Here is a table of points, one per row:
[ 1.52 -0.56 -0.68  0.26  0.78  0.39 -2.38  1.04  0.55 -0.05  0.76  0.32  0.71 -0.22 -1.11  0.75 -3.66  2.1   1.2   0.86  1.35  1.92  1.5  -1.05]
[ 0.32  0.13 -1.26 -0.57 -2.42 -0.5   0.91 -2.24  1.27  2.63  0.71 -1.44 -0.91 -0.62 -0.06 -0.58  2.4  -1.03  0.75  0.91  0.29 -3.27 -0.6  -0.52]
[-0.38  0.03  0.37  0.41 -1.19 -0.92 -1.68  0.11 -0.44 -0.01 -0.11 -0.02  1.47 -1.01 -0.9  -1.84 -3.05 -0.94  0.41 -0.8   1.4   1.32 -1.09 -0.23]
[ 0.41  0.17 -1.87 -0.07  0.71  1.08  0.08  1.29  1.38  0.73 -0.07 -0.56 -0.15  2.37  1.63  0.28  0.23  1.    0.67  1.62 -1.65 -2.59 -0.22  0.82]
[-1.08  0.33 -0.31 -0.74  2.09  1.02  0.44 -3.17  0.55  1.11  0.91 -1.01 -0.54 -0.95  2.05 -0.4   1.74  0.64 -0.54 -0.34 -1.29  0.3  -1.71  0.47]
[ 1.33  0.91 -0.57 -1.56 -0.72  0.95  0.45  0.47  0.75 -0.59  0.57 -1.65  0.18  2.04  1.7   0.04 -0.16 -0.57  0.27  0.4   0.41 -1.74 -0.56  0.09]
[-0.28  0.35 -0.16 -0.14  1.3  -0.55 -0.68 -0.22 -0.84 -0.7  -1.96 -0.52 -1.05 -0.39  0.12  1.76  2.73  0.44 -1.48 -0.14 -1.02  0.98 -1.07 -0.7 ]
[ 0.8   1.54  3.04  0.1  -2.14 -0.52 -2.24  0.97 -1.19  1.93  0.26  3.34 -0.24  1.89  0.86 -1.89 -1.19  1.24  0.94 -0.27 -0.45 -1.01  0.83  0.73]
[ 1.28 -0.55  3.43 -0.37 -0.29  0.9   0.34  0.18 -0.79 -0.59 -0.76  0.28  0.4   0.42  0.44  0.51  0.12  0.62 -0.53 -0.7  -0.09  0.96  0.96 -0.42]
[-0.89  0.45 -2.82 -0.02  0.31  0.59  3.09  0.58 -0.86 -0.56  0.31 -0.24 -1.14  0.67  1.72  1.87 -0.77  0.06 -0.47  0.46 -1.38 -0.95  0.12 -1.25]
[ 0.78 -1.08 -0.62 -1.12 -0.08 -0.24  0.19  1.92 -0.91 -0.52 -0.08  0.3   0.97 -1.84 -1.27 -0.05  0.08  0.32 -1.63 -0.82  0.47  1.26  1.55 -0.3 ]
[-1.31 -0.83  0.95  2.01  1.48  0.72  0.85  0.31 -0.63 -0.18  0.56 -0.29 -0.17 -0.17  2.29 -0.38  2.85  1.37 -0.49  1.56 -0.41 -0.47 -0.43  0.05]
[-1.07 -0.83 -0.13  1.13  0.67 -0.14  0.91  0.85 -1.08  0.08  0.75 -1.63  1.05 -0.19  1.03 -0.57 -0.27  1.02 -0.49 -1.33 -0.83 -0.6   0.49  0.36]
[-0.04  1.44 -0.26  0.12  0.53 -0.53  1.09 -0.37 -0.3   0.47  1.4  -1.68 -0.06 -2.   -0.29 -0.04  1.77 -0.86  1.38  0.49  0.   -0.6  -1.19 -2.11]
[-0.57 -0.49 -0.44 -1.28  0.25 -1.13 -3.31  1.39  1.42  0.38  1.44  1.45  0.5  -0.4   0.92  0.13  1.08 -0.31  3.95  0.13  0.57 -1.52 -0.19  0.39]
[-0.13  0.28  2.48 -1.68 -1.38 -0.73 -0.45  0.46  0.46 -0.6   0.63  1.83 -1.89  1.48  0.15 -0.55 -0.19  0.95  0.02  1.07  1.45 -0.97  0.63  0.85]
[ 0.21 -0.28  1.72  0.1   0.31  0.65  0.63 -0.43  0.07  0.41  0.47  0.44  0.33 -0.74 -1.21  0.28 -0.26  0.01  0.17 -0.65  0.96  1.93  0.41 -1.08]
[-1.15  1.58 -2.25  0.46  2.33 -0.58 -0.08  0.61 -0.17 -0.08  0.25 -0.06  0.14  1.58  0.21 -1.12  0.26  1.21 -1.59 -0.28 -0.13  0.24 -1.53 -0.59]
[ 0.03 -0.48 -0.05 -3.53 -1.3  -1.41 -2.61 -0.29  0.54  0.2   1.53  2.9   0.18  1.87 -1.5  -1.56 -2.27 -0.39  1.88 -0.37 -0.67 -2.01  0.07  1.63]
[ 0.62  0.18  0.89  2.3   0.01  0.31 -0.93 -0.04 -1.52 -1.27 -1.4   0.9   0.48  0.66  0.34 -0.53 -1.8   0.51  1.18 -1.36  1.49  2.95 -0.54  0.71]
[-0.89  0.28 -1.13  0.15  0.57 -0.91  0.3  -0.88 -0.52 -0.21 -1.67 -0.18  0.52 -0.21  1.48  0.45  0.42 -1.39 -1.82 -0.92 -1.58  1.11  0.48 -0.7 ]
[-0.57 -1.84 -1.7  -0.15  0.96 -0.61 -1.56  1.63  0.4  -2.09 -0.2  -1.42  0.62  0.77 -0.5   0.97 -3.57 -1.14 -0.15 -0.05 -0.45  1.33  1.11  1.29]
[-0.02  0.59  2.23 -0.63  1.01  1.04 -1.78 -0.37 -0.46 -0.98 -0.62  0.93  0.53 -0.49 -0.4  -1.36 -2.51 -0.59  0.4  -0.52  0.72  0.62  0.01 -0.3 ]
[-0.3   0.44 -0.04 -0.23  0.44 -0.28  2.66  1.    0.8  -0.62 -1.24 -0.13  0.43 -1.7  -1.19 -0.69  2.92 -0.31 -1.6   0.54 -1.46 -0.25 -0.09  0.27]
[ 0.57 -1.6   1.51  0.25  1.14  1.84 -1.35  1.61 -2.16 -0.16  0.19 -1.02  0.3   0.53  0.83  0.28 -2.51 -0.01 -0.81 -0.28 -0.13  1.09  1.35  1.  ]
[-0.02 -0.78  1.07 -0.79 -0.73 -0.36  0.18  1.01 -1.16  0.25  0.43  0.18 -1.07 -2.56  0.39 -0.52  2.71  0.47 -0.11 -0.95  0.72  1.8   0.31 -0.03]
[-0.65 -1.11 -2.04  1.76  0.7   0.64  1.59 -0.5   0.73 -0.55  2.22 -1.4   1.32 -0.99 -0.85  1.24  0.76 -2.33 -0.18 -0.08 -1.42 -0.31  1.96 -0.35]
[-0.02 -0.42  1.58 -3.5  -0.23 -1.01 -2.66  0.22  2.33  1.94  0.25  0.89  0.14  3.66  0.69  0.16 -0.06  0.3   0.12  0.55  1.23  0.56  1.   -0.06]
[-0.56  1.48 -0.61 -2.02  0.99  0.59  0.68 -1.54 -0.12  0.79  0.22 -0.89  0.09 -2.54 -0.21  1.03  0.15 -0.88 -0.65 -0.63  0.7  -0.67 -1.41 -0.73]
[ 0.   -0.37 -1.07  1.13 -0.23 -0.34  2.71 -1.37 -0.64  1.08 -1.43 -0.64 -1.68  1.56 -0.76  0.96 -0.92 -1.44 -1.6   0.26 -1.31 -0.51 -0.24 -0.39]
[ 1.28 -0.51 -2.92 -1.08  0.39 -1.43  0.43 -1.59  0.55  1.13  0.45 -0.51 -1.06  1.43  1.11 -0.01 -0.52 -1.22  0.16  0.49 -0.69 -3.47 -0.17  1.33]
[ 0.86  0.58  0.02  3.36 -1.87  0.13 -0.04  0.06  0.17 -0.13  0.33  0.94  1.18 -1.57 -3.69  0.28  0.57  0.1  -0.98 -0.26 -0.06  1.73  0.47  0.67]
[ 0.25 -0.92  1.65 -0.46 -0.52  1.33  1.4   2.02  0.18 -0.86 -0.14  0.53  1.17 -0.93 -0.27  1.36 -0.33 -0.19 -1.65  0.78  1.84  1.04  0.14 -0.84]
[-0.12 -1.46  2.19  3.24 -0.67  0.29 -1.03 -0.37 -0.5   0.34  0.13 -0.18  1.16 -2.61 -0.73  0.11 -2.62 -0.28 -0.62 -1.14  2.12  1.54  0.24  1.36]
[ 1.5  -0.01 -1.17 -0.53 -0.24 -0.24  1.22 -0.09  0.59  1.35 -0.91  0.28 -1.84  0.23 -0.96 -0.13  1.89 -0.74  1.04 -0.05  0.48 -1.78 -1.04  0.1 ]
[-0.4   2.1  -1.74 -0.12  0.94 -1.77  1.41 -0.32  0.37 -0.67 -1.32  0.56  1.04 -2.4   1.11  0.8   1.59 -1.67 -0.04  1.25  0.94 -0.12  0.15 -1.77]
[ 0.07  0.22  1.15  0.58 -0.69  0.23  1.37  0.09  0.93 -0.47  0.11  0.96  0.33 -1.32 -1.63  0.18  0.27 -0.33 -0.97 -1.31  0.31 -1.14  0.92 -0.29]
[-0.95  1.18 -0.11 -0.42  0.08  1.76  1.31 -1.55 -1.27  0.4   1.19 -2.26  0.27  0.86 -0.44  0.91 -1.15 -0.02 -1.58 -0.86  1.22 -1.06 -0.29 -0.23]
[-0.43  1.04 -1.67  0.42 -0.5   1.76  2.01 -0.08  0.12 -0.48 -1.74 -0.73 -0.42  1.93  0.22  1.04 -1.8  -1.04  0.72  0.01 -0.99 -0.11 -0.38 -1.42]
[-0.12  0.83 -0.34  0.5  -0.46  0.31  0.31 -2.17 -0.27  0.34 -0.45 -0.81 -1.77 -0.88 -0.1   0.08  1.32 -1.35  1.41  0.68 -0.66  2.66 -0.68  0.13]
[ 0.9  -0.22  1.8   1.28 -0.49  0.55 -1.76  1.71 -0.22  0.6  -0.12  0.14 -1.46 -1.45 -0.73 -1.08  1.55  2.4  -1.59 -1.85  0.01  1.86  0.99 -1.13]
[ 0.88  0.57 -0.86  0.85  0.63  0.5   0.08 -2.03 -0.37 -0.72 -1.97  0.16 -0.26  0.57  0.09 -0.01  2.21 -0.7  -0.94  0.95  0.67  1.03  1.05 -1.5 ]
[ 0.03  0.54  1.27  1.49  0.95  2.   -0.84  0.7  -0.64 -1.47 -0.75  0.96  0.53  0.65 -0.3  -0.02 -1.34  1.25 -1.08 -0.64 -0.86  2.4  -0.42  1.4 ]
[-0.08 -2.55  0.94  3.15 -0.58 -1.09  0.59  0.04 -0.31 -0.13  0.46  0.05  0.54 -1.77 -0.71 -0.77 -1.13  0.65  0.95 -1.85  1.07  0.4   0.   -0.03]
[-0.61  0.53 -1.51 -1.96 -0.17  1.27  0.66 -0.14 -0.43  1.59 -0.13 -0.49  0.25  3.48 -1.3  -0.77 -1.43 -2.24  0.64  0.91 -1.11 -2.8  -1.87  0.7 ]
[ 1.02  1.49 -1.07 -0.1  -1.18 -0.39  0.58 -2.68 -0.51 -0.67 -0.37 -0.46 -1.89 -1.28  0.68  0.45  1.16 -0.36  0.25  1.73  0.05  0.55 -2.12  0.22]
[ 0.44  0.41  2.02 -1.13  0.02 -1.95 -0.85  0.65  1.06 -1.07 -0.1   1.72 -0.07  1.89 -0.98  0.16  0.76  1.41  2.17  0.43  0.24  0.35  1.1   1.08]
[-0.22 -0.38  1.07 -1.39 -1.1  -0.85 -1.4   0.81  1.27 -2.17 -0.34  0.85 -0.4   2.2   1.7   0.06 -0.01  1.43  2.85  0.12  0.57 -1.51  1.25  0.89]
[-2.12 -0.82 -2.48 -0.45  0.27 -0.18  1.93  0.49  0.77  0.93 -0.53 -1.38  1.36 -2.52  1.09 -0.24  0.95  1.36  0.25  1.33 -1.11 -0.02 -0.02  0.06]
[-0.11 -1.58  0.51  0.99 -0.67 -2.16 -2.78  0.18  1.08 -0.09  1.91  0.71 -0.1   1.01 -0.75 -1.    1.05  1.43 -0.17  0.95 -1.56 -2.45 -1.22  1.43]
There is one direction along which these points spread out most. Where along it does each point below lie, from 0 to 99? The average is 50, and the first point in the table lies past the average. One standard deviation of the points above along it is 16.
[ 0.9  -0.22  1.8   1.28 -0.49  0.55 -1.76  1.71 -0.22  0.6  -0.12  0.14 -1.46 -1.45 -0.73 -1.08  1.55  2.4  -1.59 -1.85  0.01  1.86  0.99 -1.13] 66
[-0.38  0.03  0.37  0.41 -1.19 -0.92 -1.68  0.11 -0.44 -0.01 -0.11 -0.02  1.47 -1.01 -0.9  -1.84 -3.05 -0.94  0.41 -0.8   1.4   1.32 -1.09 -0.23] 69
[ 0.8   1.54  3.04  0.1  -2.14 -0.52 -2.24  0.97 -1.19  1.93  0.26  3.34 -0.24  1.89  0.86 -1.89 -1.19  1.24  0.94 -0.27 -0.45 -1.01  0.83  0.73] 78
[ 1.52 -0.56 -0.68  0.26  0.78  0.39 -2.38  1.04  0.55 -0.05  0.76  0.32  0.71 -0.22 -1.11  0.75 -3.66  2.1   1.2   0.86  1.35  1.92  1.5  -1.05] 75
[-0.95  1.18 -0.11 -0.42  0.08  1.76  1.31 -1.55 -1.27  0.4   1.19 -2.26  0.27  0.86 -0.44  0.91 -1.15 -0.02 -1.58 -0.86  1.22 -1.06 -0.29 -0.23] 40
[-2.12 -0.82 -2.48 -0.45  0.27 -0.18  1.93  0.49  0.77  0.93 -0.53 -1.38  1.36 -2.52  1.09 -0.24  0.95  1.36  0.25  1.33 -1.11 -0.02 -0.02  0.06] 30
[ 0.78 -1.08 -0.62 -1.12 -0.08 -0.24  0.19  1.92 -0.91 -0.52 -0.08  0.3   0.97 -1.84 -1.27 -0.05  0.08  0.32 -1.63 -0.82  0.47  1.26  1.55 -0.3 ] 57
[-0.57 -0.49 -0.44 -1.28  0.25 -1.13 -3.31  1.39  1.42  0.38  1.44  1.45  0.5  -0.4   0.92  0.13  1.08 -0.31  3.95  0.13  0.57 -1.52 -0.19  0.39] 60
[-1.31 -0.83  0.95  2.01  1.48  0.72  0.85  0.31 -0.63 -0.18  0.56 -0.29 -0.17 -0.17  2.29 -0.38  2.85  1.37 -0.49  1.56 -0.41 -0.47 -0.43  0.05] 40
[-0.12  0.83 -0.34  0.5  -0.46  0.31  0.31 -2.17 -0.27  0.34 -0.45 -0.81 -1.77 -0.88 -0.1   0.08  1.32 -1.35  1.41  0.68 -0.66  2.66 -0.68  0.13] 39
[-0.22 -0.38  1.07 -1.39 -1.1  -0.85 -1.4   0.81  1.27 -2.17 -0.34  0.85 -0.4   2.2   1.7   0.06 -0.01  1.43  2.85  0.12  0.57 -1.51  1.25  0.89] 65
[ 1.02  1.49 -1.07 -0.1  -1.18 -0.39  0.58 -2.68 -0.51 -0.67 -0.37 -0.46 -1.89 -1.28  0.68  0.45  1.16 -0.36  0.25  1.73  0.05  0.55 -2.12  0.22] 32
[ 0.25 -0.92  1.65 -0.46 -0.52  1.33  1.4   2.02  0.18 -0.86 -0.14  0.53  1.17 -0.93 -0.27  1.36 -0.33 -0.19 -1.65  0.78  1.84  1.04  0.14 -0.84] 57
[-0.02 -0.42  1.58 -3.5  -0.23 -1.01 -2.66  0.22  2.33  1.94  0.25  0.89  0.14  3.66  0.69  0.16 -0.06  0.3   0.12  0.55  1.23  0.56  1.   -0.06] 67
